The rows of T fall into 3 groups, and each row is roughly a mix of its group's hidden directions.
T, 115 rows:
[[  6  -8 -10 -37  20 -24 -26   3   2   4 -21]
 [ -9  -3   4  13 -10 -12   5  -3   5 -23  51]
 [-12  -3 -20  12  -5 -26  13 -19 -14 -34 -20]
 [-26 -30   1   2   1  -2  -5  28  32  -5  15]
 [-24   7   1   2 -27  13 -11 -33 -18 -10 -23]
 [  1 -20  15 -32   2   4  -3 -11 -11   3  42]
 [ -1   2 -30 -44  -5 -25   0  -7  -7 -11  -1]
 [-10   7  38  11  -8  -8  33 -11 -19  -4  15]
 [-10  28 -28   0 -20  -4  28  -6 -20   8 -17]
 [  9   3 -29  16   9 -14   6   1 -15 -15 -42]
 [ 19   7 -11  16  39 -11  25 -22   9  -6   0]
 [ 13  23  -2  -9   4 -34  13 -24 -14  14  23]
 [-10   2  35  -5 -14  24 -29 -17   2 -16 -12]
 [-17 -30  18  25   7  -3  -7   6  15  34  -2]
 [ -6 -11   2   2 -10  -4 -46   5   1  12 -33]
 [ 25  27 -12 -18 -10 -11  11 -17  -1 -29  18]
 [ -9  22  29 -15  14  12 -19  -9   9   8 -34]
 [-15  -5 -13  28 -32  34 -13  -7  -5  -5   5]
 [-14 -34  17  13   4   0  -3  35  -5  -8 -23]
 [ -4  30  32 -15  -5   9  11 -18 -12  23 -19]
 [  6  10   4  10  16 -18 -23  -6   7  24 -40]
 [  7   5 -41   3  -5 -29 -27   3  16 -12   1]
 [-20 -35   0  12   3  11  -7  28  30  -5   1]
 [ -3 -14 -18  23  19  14  11   3  12   2  42]
 [  1  37   6  23 -23   8  18 -16  -3  -8 -23]
 [ 27  16  -6   2  -8 -19   0 -39  10 -16  20]
 [ -8  -3 -30 -18 -21  -8 -11   4  -7 -26  32]
 [ -5  -4  48   3  -9  -6  11 -14  -9   4  28]
 [  2  11 -15 -16  -3  13  26  -8 -35   4 -31]
 [-29  -9 -43  -8   0 -18  10   8  -1  -8 -18]
 [ -8  17   6 -13 -22  20  -8 -34 -16 -23  16]
 [  8 -21  14 -35  21  -4 -23   3  -8  22  13]
 [ 16 -22   1 -35 -23  16 -11  -5  -7 -14  23]
 [  5  -1  35   7  -3  29   4  -2  -2  20  33]
 [-17 -15  -6  17  34  19  33   4   6 -12  -1]
 [ 26  34   8   7  14  16   4 -27 -17  14  -4]
 [ -7 -20  13  44  15   3  21   9 -10   4  14]
 [ 17   7 -30   1  25   2   3  18  20 -13  30]
 [-30   4  27 -16 -17   9 -35   0  -1  12  -5]
 [ 31 -11 -10   9   7  23  16 -18  -8 -35  -3]
 [ 19  30 -32   6 -20  -9   4   2  13 -24 -12]
 [  5  30 -21   3  -8 -23  26  -1  11 -23 -19]
 [ -4 -10  -3 -14  -7 -33 -28  12  35  -9  -1]
 [ -8 -26   7   2  12  21   0  12 -29   3 -36]
 [ 13  20   4  10  -5 -21   2 -16  13 -39 -23]
 [ 16  33   8 -11  28  12  16  -7  -3  -7 -29]
 [ -2   7 -33  10   7 -28  17  -1 -31   8 -17]
 [ -6 -17 -12  19  12   1  37 -21 -18 -19 -16]
 [ -1  -7 -44 -20   5  -6  -7  27  -1  22   0]
 [ 26 -30 -14  -5   8   9  13  -7 -21  -3  33]
 [ 21 -17   1 -20  16  28 -16 -16  -6  30   7]
 [ 13 -18 -18 -16  -6  35  -8 -14 -14 -23  19]
 [-33 -19 -32   0  16   3 -15  18  -7  -2  18]
 [-10  -9 -40  -5   4 -23  25  17   8 -14  12]
 [-20 -27  13  18  25  -8  -5  10  26  22 -11]
 [ 31   4  18  10 -11   4  42  -8  11 -13  -3]
 [-24 -26 -29  21 -18  11  -8  -7 -10 -20   8]
 [ 28 -13   8  20  -8 -33  -3  -6  21  23   8]
 [ -7   5  -6  11   5  -6  -6 -33 -47  -1  -8]
 [  5 -27  31 -15   5  28  -7  -4 -22  17  -6]
 [  9   9   8 -43 -33 -10   5  -1 -10   5 -17]
 [  4 -17  -9  30 -18  29 -12 -25   0 -12  20]
 [  2  22  16 -27  -2 -18 -29  10  27  12   9]
 [ 26   3   0  39  14 -11   9  19  19 -18   3]
 [-26  12 -16  32  12 -27 -14   1 -12   3 -18]
 [ -1 -14  17  27   3  23  13  10 -12  23  31]
 [ 16  28  20 -19 -25 -15  17 -17  -6   3  21]
 [  6  18 -19   1 -41  23 -13 -15   2 -17   8]
 [ -1  -4 -48   2 -12 -16  -9   2  -1 -26 -13]
 [ 14  19   1  -9 -16  18  36 -11 -17 -26  10]
 [  0  18  -7 -18 -21   3 -21 -28 -22  -1 -29]
 [ 15  38   4  -6  27  32   9  -8  -3  -2   4]
 [-49 -12   8 -15  17   6  15  16   1  -4   0]
 [-13 -12 -32 -21  -4   5 -16   5 -27  28  -6]
 [ 14   4 -11   3   3 -16  35  22  27   3  25]
 [-17  10  18  34 -19  34   5  -1  16  -1  -1]
 [-13  -8   1  10  -8   6  -5 -22 -43 -30   0]
 [-18  -7 -16 -35  -4  -6   5   9  32 -17  19]
 [-20   9 -37 -30 -22  -3  -6 -10  -8  -3 -16]
 [ -2  18  15 -13 -22 -28  16  21  32   3   0]
 [-25 -22 -45  -4   3 -13   3  17   1  -5  -3]
 [-21 -22 -26   3  -7   0 -15  19  -1   0  38]
 [ 42  18  11  10   2  -7 -24 -11 -12  -2 -21]
 [-27 -18 -22  11 -14  18  14   1 -26  16  19]
 [  5  12 -14  -9 -19  22  17  -3 -11 -31  32]
 [-27  28  -1   2  -5  18   7  -9 -19  -6 -36]
 [-18 -27 -38   9  14 -13 -19   6 -15  -3 -10]
 [ 11 -38  33  -7   2 -13 -16  10  -9  18  -6]
 [ -2  21 -18  -6   6   0 -37 -24  -2  18 -24]
 [ -7  18  10 -22  -8  27  -6  10   4  42  -4]
 [-18 -18   9   7  -5   8  -7  19  24  14  40]
 [  2  33  13  -9  27  17   7  10  -8  30  14]
 [-20  -7   7  -2   3  28 -10  23 -18   7 -38]
 [ 16  14 -37 -33 -12  -1   3  -2  11  11  19]
 [ 24  -4 -46  -5  12  12  14   8   2 -10 -18]
 [ -9  -1   0  14   5 -18  40  11  -9   7  35]
 [ -8  16   5 -35 -26  11   2 -23 -23   7  14]
 [ 34  10 -15   6  17 -24  -4 -18   6 -10 -28]
 [ -6   1  17  15  10  28   5 -20  30  -6  29]
 [ -8  11   2  17   9 -13 -31 -30 -24   8 -21]
 [ 12  -5  25  18   7   2 -17   4  28 -19 -33]
 [ 22 -29  -8  13  31  26 -19  -8  -4   1  -4]
 [-22  -9  25   3  -6 -17  29  27 -14  17   9]
 [  2   1  -3  23 -33  27  -9 -22 -17 -14  16]
 [ -8 -20  41  10  12  24 -19 -11  -8  11   5]
 [-12 -28 -18 -15  -7  16  -5   9  -7  11  41]
 [-13  -6  20   9   9  18 -24  10   0  28 -34]
 [-10   8  14 -30 -17   5 -18   8  21 -30 -21]
 [ -2   3 -10  -5 -25   8  15 -28 -23 -36   2]
 [ -8 -26  19  25  -3 -25  -1  10  -9 -21  26]
 [ 25  -9   7  12   2  -4  28  29  -2  13 -31]
 [ 19 -20 -10  28  -8  20  11 -15   0 -28 -21]
 [  0  32 -17 -14 -19 -11  -7 -34  -9  -7  18]
 [  9  11  15 -25  30 -19  12  21  22  17  -7]
 [ -9   6  26   9  11   2 -24  -9  -2  17 -42]]
Here is one row of each group, with its name. Which group are the others in?
[ 19 -31   3  -9   1  18 -39  -9  -4 -16  -7]
S
[  7 -27  12  17 -31  15  22  28   2   1   1]
X
[ 30   4  22  12  11  -4   8  12  29 -17  27]
E

[-10 -22 -30 -11   2  -6  20  16  -3   2  37]
E
[ -8  13 -43 -17 -24  -8  -1   0  -6 -19  16]
S
[ 12   7 -26 -11  16  33  26  14  18  11  -7]
S
[  7   2  39  16   7   9   1 -19  33  10 -13]
X
[ 29 -21  -8  30  -2   6 -15   3 -11 -12  29]
E
[-37  -2   2 -28   2 -29  -8  15 -12  11  -9]
X
[  8 -13 -16  -7  13   8  23   6 -35  17 -29]
S
[ 15   2 -15 -12 -26  13  -5  38   2  -9  26]
X
[ 13  -2 -10 -31   2   7 -25   3 -23  35   0]
E
[ 14 -20 -19 -29 -22 -11  13  24 -14 -13 -11]
S
[ -3  -1  -5   3 -14  11  37  -1 -17 -37  17]
S
